(in the rows, 128 means zero)
Rows swapped in pairs by one turn or mirror: which row each one swaps with:
The rows were stretched afterwards, more along some directions than others.
Q_482: [ 93 118 153 140 109 120 137 138 137 151 141 128 141 124 110 134 109 163
 116 168 133 138 175 146 112 111 128  78]
Q_365: [125 116 116 132 126 155 106 133 131 120 158 124 146 101 133 118 131  95
 147 125 117 142 119 128 114 118 134 130]
Q_710: [126 146 142 128 135 115 128 149 130 114  95 116 108 137 154 150 154 125
 111 109 167 129 140 108 123 140 137 102]
Q_60: [106 144 160 167 121 145 134 131 110 146 127 130 112 135  95 136 115 184
 115 136 121 141 149 178 144 113 116  88]
Q_650: [127 155 130 104 132 128 125 126 134 101 153 132 139  89 106 113 138 162
 139 101 134 116 162 141 116 138 135 100]
Q_979: [107 162 154 119 122  94 140 155 108 126 112 110 134 121 136 145 154 162
 119 120 158 121 174 129 111 168 121  99]
Q_314: [ 98 145 166 164 124 140 143 132 115 148 131 135 112 135  99 145 110 182
 120 142 122 144 161 176 140 118 123  86]
Q_380: [128 175 143 101 144 143 130 145 150 135 132 123 117 112 126 141 132 133
 126 102 122 105 171 126 101 137 126  69]
Q_593: [110 135 160 167 122 140 128 133 118 142 120 133 109 144  99 153 115 177
 120 142 119 147 148 176 144 115 117  91]
Q_931: [120 132 125 123 105 144 132 121 122 138 138 134 125  88 151 131 112 112
 134 131 136 124 138 134 128 137 126 120]
Q_349: [124 168 135 107 142 141 127 138 147 133 120 129 129 110 117 141 129 142
 115 109 115 112 175 125  93 135 116  66]
Q_822: [130 136 138 131 135 123 122 152 136 104  93 125 112 140 152 146 154 130
  98 107 162 111 143 101 137 136 133  96]
Q_948: [110 125 147 150 124 122 148 134 147 149 133 129 139 131 114 137 102 168
 114 163 131 134 162 149 111 105 131  84]
Q_991: [113 154 154 113 135  97 123 150 109 111 105 107 129 117 143 142 158 154
 112 107 179 129 182 110 116 173 117 100]
Q_788: [136 144 119 108 131 124 116 121 143  99 153 137 133  83 117 120 141 163
 142  97 134 108 159 133 125 138 132 110]
Q_296: [125 163 123 116 114 114 152 112 124 136 164 124 148 105 115 105 127 156
 144 118 147 114 142 149  81 147 120 117]
Q_224: [103 154 149 124 129 108 139 150 100 119 116 113 127 118 133 138 155 169
 108 111 170 122 177 121 117 164 111  86]
Q_799: [115 134 125 125 113 147 133 130 119 135 141 126 123  76 148 133 109 117
 135 125 131 119 138 133 127 144 124 115]
Q_305: [131 142 145 135 139 123 123 146 132 107  90 113 110 132 162 156 151 132
 104 108 160 128 136 106 126 139 135 104]
Q_507: [128 139 125 106 133 120 112 130 130  98 149 137 132 108 104 119 145 163
 140 103 140 118 170 139 123 140 123  97]
Q_718: [127 176 140 106 144 142 131 147 150 133 121 132 121 127 125 145 137 140
 123  99 115 104 176 126 100 144 117  69]
Q_137: [125 146 153 131 135 120 122 149 129 107  97 113 102 137 156 147 146 130
 108 104 163 123 139 116 143 138 140 102]
Q_466: [130 123 117 133 125 153 103 124 139 121 157 129 146  95 134 118 126 106
 147 123 114 143 124 133 115  98 133 131]
Q_906: [123 166 134 106 148 140 120 146 152 126 117 129 125 111 129 140 143 134
 112  94 119 107 179 116  95 140 123  62]
Q_841: [133 145 122 112 131 129 120 136 129  99 144 142 128  96 103 114 140 168
 143  99 143 114 162 142 136 133 122  96]
Q_719: [128 120 113 134 121 144 105 133 131 125 156 126 141 106 134 120 130  94
 144 128 114 146 121 125 111 120 140 131]
Q_20: [ 91 128 145 145 114 129 154 149 140 159 144 132 139 130 106 129 101 151
 106 155 127 136 164 148 110 104 136  77]
Q_216: [116 154 127 122 101  90 147 113 122 131 161 145 142 119 120  99 112 147
 136 118 150 110 145 152  96 135 135 125]
Q_130: [127 120 116 133 119 155 105 124 141 121 159 123 147  93 141 114 117  96
 137 123 108 140 117 130 117 103 141 127]
Q_478: [108 138 163 174 126 140 125 132 115 143 123 138 111 144 107 149 113 178
 111 138 124 141 160 162 146 113 118  85]
Q_742: [129 146 123 108 132 130 122 126 140 102 155 139 134  90 109 120 139 169
 142 101 134 114 160 142 119 133 134 100]
Q_465: [122 155 138 100 136 129 119 133 129  99 148 134 132  99 111 109 140 155
 138  95 136 121 165 138 122 138 132 104]
Q_374: [131 138 112 108 130 138 117 133 133  99 149 146 137 100 107 106 144 159
 137  95 134 103 158 132 119 135 121  90]
Q_235: [132 156 154 120 137 124 135 156 139 110  95 113 104 145 154 160 150 125
 115 105 149 118 138 116 130 141 141  96]
Q_708: [130 120 115 131 120 147 102 127 135 115 154 122 145  98 146 121 126  94
 141 120 114 138 116 126 115 107 145 133]
Q_780: [128 163 139 106 145 131 124 142 153 128 122 131 122 107 123 139 130 141
 121  98 123 104 174 122  87 137 125  68]
Q_435: [118 126 123 125 113 140 119 119 118 134 135 133 129  68 145 128 110 123
 131 127 140 125 139 136 118 135 126 121]
Q_382: [129 149 124 112 136 122 121 122 134  97 144 143 137  95 101 108 132 165
 136  90 136 111 162 137 119 133 132 108]
Q_260: [125 127 116 134 126 159 110 125 136 133 170 112 146  99 136 115 130  99
 139 124 109 145 124 126 113 109 140 128]
Q_255: [131 136 142 138 135 127 119 155 134 112  99 117 101 137 151 148 149 133
 106 106 163 119 138 107 138 133 134  89]
Q_433: [114 143 110 122 101  99 155 112 128 130 156 151 155 109 112  99 118 158
 131 125 144 109 143 143  73 135 126 120]
Q_830: [123 151 119 137 103 100 156 114 127 129 146 135 141 119 119 109 109 165
 129 118 137 109 129 144  84 123 128 129]
Q_493: [113 123 150  89 126 140 115 164 158 118 145 150 142 129 162 138 140 124
 109 114 151 111 170 116 103 125 135  75]
Q_404: [128 123 115 128 123 155 112 137 137 123 157 122 147  92 144 123 127  97
 143 120 115 142 115 129 104 106 148 136]
Q_101: [102 168 154 117 127 108 152 157 108 126 115 115 131 113 126 136 145 167
 110 103 168 125 173 132 114 155 119  99]
Q_898: [105 152 154 119 121  95 134 151 104 125 122 110 132 115 136 139 152 168
 115 118 175 129 181 122 110 163 120 101]
Q_351: [108 137 157 170 121 147 133 120 113 142 123 134 114 133 104 150 104 170
 125 146 118 146 141 172 152 115 119 106]
Q_378: [113 129 115 136 108 143 127 117 117 137 143 131 125  68 136 125 108 131
 139 127 134 129 139 145 124 133 121 120]
Q_816: [ 93 123 138 152 113 131 147 143 133 160 150 125 136 129 110 132 108 159
 109 170 124 137 163 148 106 105 133  66]
Q_665: [107 151 150 129 124  96 126 150 102 122 109 110 121 119 129 133 152 169
 102 118 166 135 177 120 123 160 105  94]
Q_876: [111 145 160 171 123 133 145 130 120 139 121 137 111 140  98 145 105 189
 120 142 118 139 150 178 137 113 123  87]
Q_789: [107 148 152 103 128 142 139 167 150 119 147 144 153 120 164 130 134 127
 106 109 139 105 171 111  88 129 144  70]
Q_871: [118 133 154 114 125 143 129 169 149 115 124 153 142 134 163 142 127 139
  92 115 134 102 163 114 112 115 141  66]
Q_474: [122 126 148 101 125 147 131 161 153 122 147 152 145 124 152 129 131 124
 115 125 148 104 168 121 113 131 135  55]
Q_894: [ 94 129 154 151 115 123 136 158 132 156 141 124 124 133 111 132 109 166
 103 164 122 142 175 149 121 111 125  62]
Q_19: [127 129 106 134 120 161 112 127 133 126 173 118 150  91 142 108 128 103
 138 119 110 131 122 122 104 110 143 121]
Q_777: [119 122 123 125 114 148 118 117 117 138 140 136 122  82 137 131 114 118
 136 130 139 125 140 135 135 139 115 117]
Q_91: [128 138 121 110 133 132 110 124 137  96 148 137 134  92 108 120 134 168
 140  98 128 111 156 143 127 132 127 107]
Q_336: [130 123 116 133 116 141 110 128 133 126 159 121 144 103 150 112 126  94
 138 127 116 138 123 124 115 114 149 125]
Q_208: [127 122 115 135 126 150 107 125 131 119 157 126 146 102 140 114 130  95
 144 119 120 142 119 125 114 109 140 133]
Q_819: [126 163 159 125 125  97 151 148 114 120 105 113 131 116 139 155 148 178
 118 118 167 127 171 136 110 159 119 100]
Q_685: [134 150 123 109 134 130 114 134 136  93 139 137 131  91 111 122 139 167
 140  88 131 109 157 141 127 142 120 100]
Q_28: [135 123 118 128 128 140 112 129 136 121 154 118 145 106 140 118 128  90
 152 122 129 144 119 123 113 113 142 142]
Q_610: [ 92 122 150 136 111 113 142 150 133 157 145 132 139 142 108 125 111 156
 113 166 133 134 173 149 106 109 135  73]
Q_533: [133 145 125 109 134 128 112 133 133 101 141 138 130 101 106 121 144 177
 144  97 138 118 168 140 119 138 116  95]
Q_621: [131 150 137 101 133 127 126 129 136 108 152 137 137  92 102 124 135 176
 144 108 136 121 170 154 124 136 131 102]
Q_67: [ 95 126 153 139 108 118 147 145 132 160 148 127 136 133 102 132 105 159
 122 173 121 144 168 169 107 116 133  78]
Q_657: [104 149 158 173 118 148 145 128 116 149 139 127 118 133  94 141 109 185
 120 142 110 139 148 180 134 110 118 100]
Q_733: [128 140 141 123 127 113 130 147 133 114 104 117 104 136 153 144 148 137
 111 112 165 120 135 118 126 132 139 105]
Q_609: [119 116 114 128 122 149 104 127 129 124 170 114 146 100 144 116 128  96
 141 132 120 144 125 129 117 113 144 133]

Q_788 is swapped with Q_466
Q_719 is swapped with Q_465
Q_665 is swapped with Q_894
Q_305 is swapped with Q_876
Q_718 is swapped with Q_931
Q_593 is swapped with Q_137
Q_789 is swapped with Q_433
Q_28 is swapped with Q_621

Rows swapped in pairs by one turn or mirror: which row each one swaps with:
The rows were stretched afterwards, more along some directions than others.
Q_660: [123 118 159 137 121 123 130 149 123 144 134 140 134 140 125 150 167 145
 131 110 118 135 136 139 125 114 148 131  99 111 120]
Q_688: [126 147 107 130 133 132 119 114 139 133 132 134 117 112 134 102 127 127
 136  97 141 117 134 109 118 148 127 126 119 128 137]
Q_938: [144 118 149 125 131 105 129 147 115 150 121 149 140 160 152 132 132 115
 142  99 129 112 129 132 120 132 120 118 127 105 130]
Q_192: [163  90 164 149 146 100 137 139 143 158 137 156 159 152 130 133 149 110
 123 125 126 124 114 117 138 114 125 111 138 117 129]
Q_873: [131 140 169 124  97 123 141 109 139 115 132 118 153 116 102 114  89 140
 172 101 103 116 172 130 142 139 143 114  96  98 128]
Q_941: [143 151 139  99 108 131 154 142 109 144 115 138 144 145 141 136 165 110
 161  96 127 137 136 142 116 127 152 136 104 109 102]
Q_459: [151 128 141 150 137 135 164 120 142 147 125 139 144 127 135 104 133 138
 110 113 125 143 157 117 150 119 132  90 124 106 144]
Q_490: [133 119 145 122 155 139 137 123 145 114 120 131 154 124 133 126 115 127
 133 133 120 132 156 128 138 121 154  85 122 122 147]
Q_891: [135 114 140 105 139 122 132 126 126 122 139 158 138 130 151 108 115 126
 163 120 134 128 132 127 133 125 125  99 137 117 141]
Q_250: [146 122 104 145 128 139 156 131 142 116 138 143 123 101 135 120 158 115
 127 137 127 129 127  99 141 130 140 106 126 152  92]
Q_489: [150 128 147 117 120  99 143 164 123 165 132 130 165 130 129 117 127 112
 152  93 113 118 130 124 146 134 106 126 105 142 150]
Q_455: [118 137 149 122 165 130 103  90 111 136 140 128 139 132 118 116 103 156
 124 141 116 120 150 128 124 133 133 123 122 106 142]
Q_352: [121 151 129 117 120 165 129 104  94 120 121 124 121 109 132 110 145 137
 153 111 132 121 150 137 114 117 146 114 115  98 110]
Q_10: [117 115 137 121 140 137 125 129 111 148 130 167 113 111 155 126 124 134
 119 105 150 145 141 137 128 138 115  90 136 109 146]
Q_631: [126 142 126  95 122 134 143 122 117 149 121 127 137 122 127 137 170 124
 137  83 113 124 136 136 122 119 139 136  92 110 117]
Q_768: [119 120 148 101 160 129 128 127 107 166 128 120 147 143 130 117 147 145
 151 103  93 129 139 150 143  97 123 110  94 120 148]
Q_148: [117 129 105  97 128 156 139 131 106 143 119 147 114  92 157 108 153 134
 127 113 151 161 135 153 129 130 127  93 126 135 130]
Q_738: [162 141 147 135 113 140 172 113 130 141 110 145 149 118 130 117 151 112
 140 106 128 141 153 124 137 132 139  98 121 103 102]
Q_304: [122 134 132 116 136 133 125 103 144  89 135 130 112  99 127  92  96 126
 165 149 134 137 161 129 144 151 158  81 143 132 133]
Q_40: [145 123 160 124 128 144 185 139 124 122 128 131 148 128 125 141 177 111
 144  94  90 125 144 120 143 104 150  98  98 121  96]
Q_154: [138 132 133 110 156 115 143 129 150 160 142 144 127 133 159  85 127 128
 145  89 133 128 136 131 139 130 118 104 119 126 158]
Q_775: [136  93 146 165 160 123 144 121 160 118 135 171 155 117 129 115 105 125
 115 156 131 140 151  92 167 123 144  80 142 133 139]
Q_262: [103 100 165 124 135 141 107 122 126 135 137 145 152 126 120 133 159 141
 130 110 101 157 131 127 145 126 140  87 124  92 147]
Q_48: [127 138 137 109 126 114 109  99 125 148 143 131 154 125 127 102  96 146
 141 133 137 130 128 136 131 137 117 126 120 141 146]
Q_596: [136 113 182 110 145 116 136 121 116 153 155 132 142 139 111 144 129 126
 140 110 105 119 125 147 135 126 117 108 112 120 116]
Q_757: [128  91 143 135 131 135 143 145 129 139 136 162 158 108 136 131 137 126
 110 128 118 162 145 117 163 136 118  67 128 115 149]
Q_484: [141 138 142 138 141 125 134 129 135 121 124 123 139 112 125 126 120 130
 129 134 126 108 146 129 125 133 143 117 116 137 127]
Q_204: [115 104 147 116 143 138 124 120 137 133 140 144 158 118 135 127 117 134
 124 132 115 143 151 134 154 110 137  78 118 112 166]
Q_282: [127 167  97 105 127 167 150  95 103 120 109 131 122 102 152  96 120 137
 149 116 157 128 151 129 112 136 152 106 123 121 113]
Q_878: [174 113 139 153 129 113 169 149 119 141 127 163 159 108 132 143 131 107
 115  99 125 102 118  91 159 123 102 101 116 150 133]
Q_874: [169 129 118 146 129  94 158 151 158 146 131 142 155 123 140 108 142 107
 130 110 122 100 118 101 149 128 113 126 121 145 124]
Q_132: [138 100 156 125 143 134 147 144 127 127 126 137 156 129 129 149 134 120
 132 137 107 139 143 129 143 115 135  84 125 125 131]
Q_207: [122 114 132 130 147 162 145 123 133 134 140 154 155 124 153 106 149 129
 140 112 127 160 135 117 148 124 144  57 136  91 142]
Q_376: [114 107 137 114 133 118 115 133 128 139 149 151 123 115 149  88 139 116
 169 118 124 155 124 129 150 150 104  88 137 134 130]
Q_756: [117 101 143 132 153 141 161 132 118 130 133 153 118  96 145 133 119 152
 129 113 134 136 152 129 154 115 116  74 119 128 132]
Q_267: [149 144 110 125 128 122 153 137 107 140 130 136 124 117 142 129 132 132
 103 120 130 107 127 117 129 124 109 130 116 154 113]
Q_162: [139 115 147 152 142 131 147 136 124 143 140 149 145 131 129 128 157 105
 137 109 121 136 142 108 127 118 131 108 121 104 130]
Q_41: [133 121 138 112 134 127 145 141 113 148 123 158 117 100 156 128 132 138
 114  97 134 134 136 142 140 128 106  88 128 128 134]
Q_356: [119 152 126 125 130 130 127  97 143  99 123 126 102 121 138  89 114 138
 166 114 135 118 158 119 131 132 167 117 122 116 119]
Q_131: [130 125 141 111 143 125 116 133 111 150 121 162 128 110 152 116 122 136
 123  99 145 141 136 135 134 145 109  91 133 109 158]
Q_373: [139 143 139 134 108 151 156 108  88 138 120 133 158 123 125 154 156 139
 119 113 121 123 141 117 113 104 154 127 106 106 100]
Q_302: [132 108 128 132 119 159 155 121 103 147 131 160 142 101 149 114 147 133
 133 104 126 149 146 122 137 126 104  73 138 103 117]
Q_173: [130 143 128 106 124 123 123 131 118 149 129 116 139 126 135  95 120 143
 158  93 114 125 141 137 139 131 123 128 103 139 154]
Q_736: [163 150 144 134 110 148 179 117 129 124 112 130 151 139 126 145 152 123
 143 111 125 130 157 126 118 116 170 135  98 110  86]
Q_220: [145 118 135 126 109 115 128 138 136 129 118 128 152 134 128  96 143 104
 156 130 142 144 129 122 142 142 154 118 132 142 129]
Q_772: [139 114 116 160 136 147 154 111 138 130 125 154 134 101 126 103 134 143
 128 128 124 146 155 106 166 119 140  69 142 114 129]
Q_479: [119 125 166 120 142 131 121  78 126 119 121 114 131 131  92 133 110 154
 161 125 101 116 163 139 142 129 156 109 109 109 103]
Q_166: [122 111 139 149 132 127 142 122 166  99 145 146 134 129 130 103 133 120
 152 145 120 140 140 103 148 126 157  91 150 132 102]
Q_971: [130  96 147 142 140 132 131 135 146 105 136 146 147 112 134 118 112 115
 142 154 118 138 144 113 157 139 139  67 144 137 133]
Q_276: [132 115 132 128 129 116 126 134 171 135 146 149 142 120 159  91 100 142
 149 117 145 144 132 127 140 129 110 109 127 122 150]
Q_443: [135 140 152 114 108 117 119 122 122 138 138 129 131 143 123 133 136 111
 164  94 123 125 129 121 110 152 133 157 115 124 124]
Q_764: [131 100 138 143 135 132 166 121 161 113 142 136 129 102 125 112 120 133
 146 136 119 136 156 114 164 109 140  86 114 146 116]
Q_464: [126 144 128 115 135 138 146 111 113 133 145 125 121  86 118 121 103 153
 125 138 121 117 147 137 134 132 119 111 107 155 120]
Q_716: [124 145 150 110 125 138 123 111 118 105 124 103 136 139 120 137 138 134
 150 120 107 119 150 128 107 105 181 149 100  98 110]
Q_893: [129 145 106 117 127 158 136 106 128 123 119 136 140 107 151 112 126 136
 129 110 146 131 158 114 120 141 141  96 113 112 133]
Q_960: [146 118 159 128 121 115 150 126 130 137 116 153 146 134 157 135 113 121
 131 110 137 112 135 128 139 126 121 102 131 113 115]
Q_956: [122 113 168 128 141 126 143 119 117 129 140 142 141 101 122 144  97 154
 113 120 112 122 153 108 146 132 118 103 122 110 150]
Q_966: [128 109 111 130 156 146 126 131 124 141 122 155 136 120 157 100 155 141
 148 102 136 165 131 122 139 115 121  93 122 111 154]
Q_712: [124 114 165 101 147 144 141 111 111 134 119 120 143 156 133 129 162 146
 161 103  98 133 151 153 136  96 153  97  89 102 108]
Q_371: [130 123 134 144 132 161 140 108 126 106 131 137 132 118 142 119 115 131
 144 137 141 135 152 116 122 120 161  90 144 123 123]
Q_289: [108 111 149 127 145 117 109 116 125 143 151 146 115 107 126 109 131 145
 134  98 124 123 146 118 136 129 129 103 127 115 139]
Q_697: [161 105 128 162 124 121 150 159 141 135 147 164 162 122 140 119 157 102
 139 114 125 137 118  82 151 129 120 113 127 143 139]
Q_937: [126 137 129 103 124 142 136 102 144 124 129 135 131 125 136 130 114 123
 151 123 128 139 145 130 131 144 150 104 123 123 134]
Q_377: [109 124 130 113 155 153 124  91 140 129 141 123 126 103 138  94  95 161
 136 168 141 146 153 141 145 132 134  97 125 129 130]
Q_61: [130 131 126 108 137 132 160 120 128 134 123 130 134 157 158 109 118 148
 162 129 130 133 146 140 136  97 162 125 109 108 110]
Q_982: [154 131 162 144 124 116 133 113 134 118 131 117 132 116  92 141 129 123
 142 127 100 126 148 120 125 140 137 134 116 122 113]
Q_115: [103 123 153 118 143 147 105  91 124 112 150 143 116  91 124 115  87 164
 131 145 138 148 149 135 140 145 133  92 131 137 141]
Q_683: [110 116 151 119 105 119 116 122 119 134 132 147 108 116 138 114 119 125
 167  93 111 121 151 132 131 142 126  97 141 114 122]

Q_596 is swapped with Q_207
Q_131 is swapped with Q_132
Q_220 is swapped with Q_660
Q_262 is swapped with Q_192
Q_757 is swapped with Q_938
Q_373 is swapped with Q_48
Q_971 is swapped with Q_10
Q_148 is swapped with Q_484
Q_41 is swapped with Q_490

